In the data rows, the value 128 means zero.
Here are some points, one per row:
tensor([168, 118, 104, 157, 184, 133, 53, 128, 85, 168, 149, 108, 108, 164, 141, 135, 71, 101,
        82, 144, 112, 93, 130, 149, 111, 168, 114, 109, 167, 52, 116, 142])
tensor([138, 144, 122, 100, 179, 146, 117, 108, 136, 113, 190, 188, 147, 149, 66, 117, 132, 119,
        132, 125, 193, 79, 109, 68, 71, 122, 129, 177, 135, 140, 113, 159])
tensor([101, 117, 77, 132, 116, 169, 113, 165, 150, 89, 122, 176, 59, 113, 132, 132, 125, 129,
        88, 126, 65, 143, 146, 151, 127, 148, 152, 148, 129, 140, 183, 134])
tensor([108, 158, 119, 164, 147, 147, 187, 153, 143, 114, 115, 195, 171, 113, 162, 156, 111, 135,
        75, 125, 161, 130, 92, 129, 142, 139, 117, 110, 86, 106, 88, 95])
tensor([71, 143, 162, 122, 116, 72, 131, 81, 141, 169, 113, 179, 142, 143, 103, 131, 81, 143,
        115, 130, 171, 168, 181, 105, 140, 166, 148, 91, 130, 124, 124, 188])
tensor([154, 154, 89, 136, 102, 65, 150, 88, 121, 156, 106, 129, 118, 157, 88, 105, 187, 182,
        84, 106, 130, 103, 110, 143, 90, 103, 119, 126, 148, 69, 199, 61])
tensor([139, 163, 155, 147, 161, 131, 127, 179, 118, 105, 163, 69, 83, 138, 146, 145, 191, 90,
        108, 71, 117, 162, 222, 57, 83, 133, 168, 62, 95, 131, 119, 122])
tensor([168, 94, 130, 100, 109, 149, 93, 156, 137, 147, 136, 102, 112, 78, 150, 113, 140, 158,
        67, 168, 163, 136, 102, 136, 109, 118, 151, 148, 103, 158, 132, 161])
tensor([87, 119, 103, 116, 151, 152, 127, 133, 95, 156, 137, 111, 150, 168, 95, 191, 165, 101,
        170, 150, 125, 117, 86, 95, 142, 139, 81, 113, 82, 114, 156, 104])
tensor([193, 143, 123, 130, 151, 129, 131, 185, 164, 115, 95, 135, 126, 169, 164, 129, 96, 83,
        159, 155, 157, 178, 97, 99, 151, 126, 118, 112, 137, 143, 189, 113])
tensor([68, 155, 124, 110, 103, 153, 112, 72, 109, 110, 109, 111, 177, 128, 217, 106, 136, 99,
        126, 118, 135, 46, 139, 110, 154, 165, 210, 132, 151, 165, 141, 114])
tensor([123, 124, 105, 134, 131, 125, 130, 140, 180, 121, 149, 105, 165, 172, 125, 138, 171, 147,
        130, 154, 83, 126, 165, 147, 137, 125, 95, 136, 185, 161, 91, 112])
tensor([133, 107, 143, 130, 160, 101, 156, 148, 135, 141, 87, 114, 98, 79, 120, 132, 135, 152,
        155, 140, 110, 124, 70, 111, 100, 187, 179, 155, 144, 193, 124, 105])
tensor([114, 128, 115, 169, 83, 126, 125, 138, 137, 129, 173, 135, 88, 144, 93, 170, 67, 80,
        139, 93, 125, 106, 109, 139, 138, 119, 170, 199, 185, 148, 129, 108])
tensor([153, 93, 138, 89, 91, 130, 138, 127, 95, 72, 156, 136, 136, 142, 144, 82, 144, 160,
        163, 91, 96, 90, 90, 148, 131, 135, 101, 68, 95, 117, 161, 186])
tensor([86, 175, 120, 64, 117, 130, 144, 118, 163, 64, 109, 85, 114, 121, 72, 164, 95, 167,
        94, 150, 127, 95, 120, 107, 146, 112, 102, 91, 128, 133, 88, 122])
tensor([136, 132, 128, 126, 157, 126, 157, 153, 168, 107, 98, 132, 157, 175, 124, 123, 132, 106,
        120, 154, 94, 131, 127, 158, 131, 108, 115, 119, 141, 158, 90, 85])
tensor([137, 82, 105, 144, 156, 76, 156, 159, 129, 141, 123, 93, 106, 100, 119, 107, 117, 192,
        156, 162, 161, 120, 158, 122, 145, 139, 178, 169, 110, 147, 120, 148])
tensor([84, 87, 135, 107, 130, 147, 116, 157, 117, 147, 143, 157, 79, 101, 116, 119, 129, 150,
        102, 110, 142, 126, 147, 166, 103, 134, 111, 137, 115, 165, 141, 102])
tensor([124, 96, 160, 75, 109, 96, 132, 112, 121, 101, 145, 136, 152, 94, 211, 172, 102, 134,
        152, 116, 131, 154, 118, 121, 36, 57, 141, 133, 180, 84, 92, 97])
tensor([118, 89, 117, 103, 119, 111, 135, 112, 123, 95, 133, 112, 160, 120, 157, 92, 141, 113,
        167, 120, 92, 92, 74, 105, 119, 141, 167, 116, 151, 121, 147, 156])
tensor([112, 118, 103, 148, 98, 129, 93, 37, 212, 126, 115, 111, 95, 117, 103, 105, 145, 92,
        119, 172, 147, 153, 143, 135, 101, 154, 144, 102, 95, 113, 103, 152])
tensor([96, 166, 177, 160, 140, 170, 68, 118, 148, 151, 124, 134, 139, 138, 111, 144, 148, 157,
        125, 145, 133, 169, 82, 96, 143, 58, 163, 152, 136, 115, 166, 187])
tensor([56, 131, 176, 188, 107, 100, 85, 148, 84, 62, 60, 122, 117, 174, 112, 51, 145, 116,
        168, 146, 129, 153, 112, 138, 83, 112, 94, 156, 118, 107, 89, 136])
tensor([122, 130, 175, 151, 134, 90, 203, 107, 75, 131, 168, 105, 66, 164, 165, 173, 189, 105,
        107, 157, 182, 126, 107, 201, 167, 128, 114, 128, 161, 151, 104, 179])
tensor([119, 145, 172, 189, 144, 148, 125, 96, 121, 105, 159, 90, 188, 87, 110, 144, 101, 114,
        147, 114, 104, 147, 148, 146, 127, 164, 106, 165, 136, 123, 174, 103])
tensor([152, 158, 62, 139, 94, 122, 137, 81, 68, 157, 105, 118, 146, 127, 158, 131, 177, 167,
        133, 121, 163, 158, 138, 107, 124, 115, 130, 140, 152, 132, 164, 89])
tensor([81, 90, 180, 76, 146, 109, 90, 180, 133, 130, 137, 110, 162, 111, 122, 97, 163, 147,
        58, 103, 128, 118, 153, 119, 178, 122, 118, 171, 142, 128, 177, 112])
tensor([71, 109, 108, 119, 197, 139, 106, 113, 102, 139, 136, 186, 79, 95, 160, 117, 114, 152,
        143, 109, 127, 154, 123, 168, 105, 137, 87, 94, 118, 177, 166, 92])
tensor([167, 213, 161, 137, 104, 150, 159, 148, 81, 173, 124, 157, 166, 106, 85, 131, 105, 152,
        120, 138, 77, 134, 122, 126, 78, 172, 111, 123, 157, 161, 110, 168])
tensor([131, 160, 114, 95, 114, 75, 134, 127, 187, 112, 141, 123, 109, 146, 111, 109, 109, 96,
        128, 49, 169, 190, 88, 111, 148, 196, 122, 84, 162, 133, 149, 155])
tensor([164, 93, 118, 66, 158, 105, 151, 98, 109, 139, 136, 164, 159, 159, 94, 151, 162, 72,
        138, 114, 122, 181, 176, 197, 143, 117, 190, 153, 72, 118, 114, 138])
tensor([120, 53, 78, 161, 86, 74, 102, 172, 69, 123, 103, 152, 184, 123, 125, 136, 128, 90,
        96, 110, 112, 111, 112, 101, 116, 114, 135, 88, 111, 156, 102, 174])
tensor([127, 150, 91, 151, 95, 136, 131, 148, 184, 143, 143, 166, 135, 161, 160, 163, 168, 183,
        134, 117, 112, 163, 120, 118, 115, 114, 111, 139, 150, 143, 118, 153])
tensor([142, 29, 187, 168, 128, 212, 215, 118, 157, 154, 84, 147, 127, 153, 115, 105, 127, 123,
        98, 145, 122, 124, 142, 104, 133, 107, 165, 68, 174, 97, 150, 115])
tensor([123, 122, 96, 124, 154, 142, 170, 112, 130, 160, 73, 81, 120, 137, 147, 111, 78, 90,
        118, 93, 126, 93, 195, 122, 88, 83, 51, 175, 104, 172, 152, 203])
tensor([154, 108, 138, 164, 140, 119, 140, 106, 135, 81, 146, 88, 192, 31, 98, 138, 125, 120,
        120, 130, 100, 158, 152, 169, 136, 164, 96, 148, 127, 109, 162, 148])
tensor([178, 114, 148, 113, 96, 109, 69, 128, 143, 108, 112, 140, 138, 165, 158, 163, 115, 153,
        130, 187, 162, 114, 189, 111, 149, 154, 67, 115, 163, 159, 137, 86])
tensor([146, 159, 120, 145, 137, 123, 141, 152, 140, 129, 154, 213, 106, 60, 112, 82, 191, 103,
        196, 168, 132, 90, 183, 105, 166, 115, 105, 113, 176, 91, 108, 126])
tensor([118, 156, 111, 119, 193, 100, 136, 119, 106, 132, 149, 131, 112, 160, 178, 126, 77, 182,
        157, 204, 74, 139, 139, 158, 143, 138, 172, 110, 97, 105, 140, 152])
tensor([159, 147, 182, 131, 51, 140, 136, 166, 150, 155, 135, 111, 141, 150, 125, 123, 116, 134,
        172, 140, 140, 95, 133, 175, 72, 181, 141, 145, 39, 128, 141, 104])
tensor([103, 173, 128, 88, 116, 140, 83, 181, 153, 218, 91, 84, 135, 88, 118, 133, 135, 82,
        156, 133, 139, 110, 108, 191, 130, 96, 138, 111, 143, 94, 126, 134])
tensor([150, 149, 101, 141, 164, 181, 145, 133, 148, 119, 177, 123, 172, 146, 133, 37, 114, 113,
        89, 124, 180, 135, 100, 169, 137, 112, 120, 97, 122, 145, 87, 91])
tensor([99, 123, 87, 88, 45, 167, 175, 140, 49, 127, 173, 95, 117, 117, 109, 94, 98, 108,
        139, 171, 130, 200, 125, 82, 147, 115, 101, 148, 131, 107, 125, 93])
tensor([134, 128, 116, 121, 164, 130, 153, 149, 128, 140, 112, 111, 105, 153, 156, 109, 92, 159,
        140, 89, 127, 90, 141, 93, 148, 158, 131, 192, 116, 28, 82, 129])
tensor([142, 131, 154, 168, 122, 119, 99, 104, 118, 157, 149, 110, 126, 123, 88, 138, 71, 168,
        182, 84, 126, 116, 128, 140, 166, 55, 169, 84, 116, 176, 118, 92])
tensor([193, 150, 142, 92, 133, 180, 99, 92, 74, 60, 37, 152, 104, 120, 105, 131, 148, 132,
        135, 74, 133, 167, 127, 153, 168, 118, 144, 164, 129, 116, 89, 128])
tensor([159, 145, 174, 116, 121, 85, 114, 82, 142, 181, 146, 141, 88, 114, 163, 110, 138, 67,
        76, 155, 47, 133, 91, 74, 158, 102, 107, 165, 72, 154, 100, 94])
tensor([145, 87, 113, 141, 130, 174, 94, 100, 150, 163, 124, 105, 113, 124, 149, 147, 148, 176,
        157, 63, 116, 128, 115, 104, 176, 162, 79, 139, 114, 97, 43, 132])
tensor([117, 119, 113, 100, 153, 152, 115, 114, 121, 101, 121, 119, 121, 113, 68, 210, 145, 111,
        130, 171, 146, 82, 111, 93, 114, 136, 124, 95, 96, 114, 126, 104])
tensor([142, 149, 131, 171, 91, 94, 130, 146, 146, 94, 143, 129, 118, 97, 146, 159, 90, 123,
        136, 95, 134, 76, 133, 155, 162, 42, 126, 112, 102, 111, 161, 145])
There is one direction along which these points spread out most. How far along it is each point below, from 0 to 99? The average is 50, and the first point in the table lies past the average. One standard deviation of the points above along it is 16.
tensor([168, 94, 130, 100, 109, 149, 93, 156, 137, 147, 136, 102, 112, 78, 150, 113, 140, 158,
        67, 168, 163, 136, 102, 136, 109, 118, 151, 148, 103, 158, 132, 161]) 32
tensor([127, 150, 91, 151, 95, 136, 131, 148, 184, 143, 143, 166, 135, 161, 160, 163, 168, 183,
        134, 117, 112, 163, 120, 118, 115, 114, 111, 139, 150, 143, 118, 153]) 69
tensor([103, 173, 128, 88, 116, 140, 83, 181, 153, 218, 91, 84, 135, 88, 118, 133, 135, 82,
        156, 133, 139, 110, 108, 191, 130, 96, 138, 111, 143, 94, 126, 134]) 44
tensor([56, 131, 176, 188, 107, 100, 85, 148, 84, 62, 60, 122, 117, 174, 112, 51, 145, 116,
        168, 146, 129, 153, 112, 138, 83, 112, 94, 156, 118, 107, 89, 136]) 37
tensor([137, 82, 105, 144, 156, 76, 156, 159, 129, 141, 123, 93, 106, 100, 119, 107, 117, 192,
        156, 162, 161, 120, 158, 122, 145, 139, 178, 169, 110, 147, 120, 148]) 28
tensor([101, 117, 77, 132, 116, 169, 113, 165, 150, 89, 122, 176, 59, 113, 132, 132, 125, 129,
        88, 126, 65, 143, 146, 151, 127, 148, 152, 148, 129, 140, 183, 134]) 38
tensor([142, 131, 154, 168, 122, 119, 99, 104, 118, 157, 149, 110, 126, 123, 88, 138, 71, 168,
        182, 84, 126, 116, 128, 140, 166, 55, 169, 84, 116, 176, 118, 92]) 37
tensor([71, 143, 162, 122, 116, 72, 131, 81, 141, 169, 113, 179, 142, 143, 103, 131, 81, 143,
        115, 130, 171, 168, 181, 105, 140, 166, 148, 91, 130, 124, 124, 188]) 58
tensor([178, 114, 148, 113, 96, 109, 69, 128, 143, 108, 112, 140, 138, 165, 158, 163, 115, 153,
        130, 187, 162, 114, 189, 111, 149, 154, 67, 115, 163, 159, 137, 86]) 70
tensor([154, 108, 138, 164, 140, 119, 140, 106, 135, 81, 146, 88, 192, 31, 98, 138, 125, 120,
        120, 130, 100, 158, 152, 169, 136, 164, 96, 148, 127, 109, 162, 148]) 30
tensor([152, 158, 62, 139, 94, 122, 137, 81, 68, 157, 105, 118, 146, 127, 158, 131, 177, 167,
        133, 121, 163, 158, 138, 107, 124, 115, 130, 140, 152, 132, 164, 89]) 54
tensor([120, 53, 78, 161, 86, 74, 102, 172, 69, 123, 103, 152, 184, 123, 125, 136, 128, 90,
        96, 110, 112, 111, 112, 101, 116, 114, 135, 88, 111, 156, 102, 174]) 25
tensor([84, 87, 135, 107, 130, 147, 116, 157, 117, 147, 143, 157, 79, 101, 116, 119, 129, 150,
        102, 110, 142, 126, 147, 166, 103, 134, 111, 137, 115, 165, 141, 102]) 36
tensor([145, 87, 113, 141, 130, 174, 94, 100, 150, 163, 124, 105, 113, 124, 149, 147, 148, 176,
        157, 63, 116, 128, 115, 104, 176, 162, 79, 139, 114, 97, 43, 132]) 65
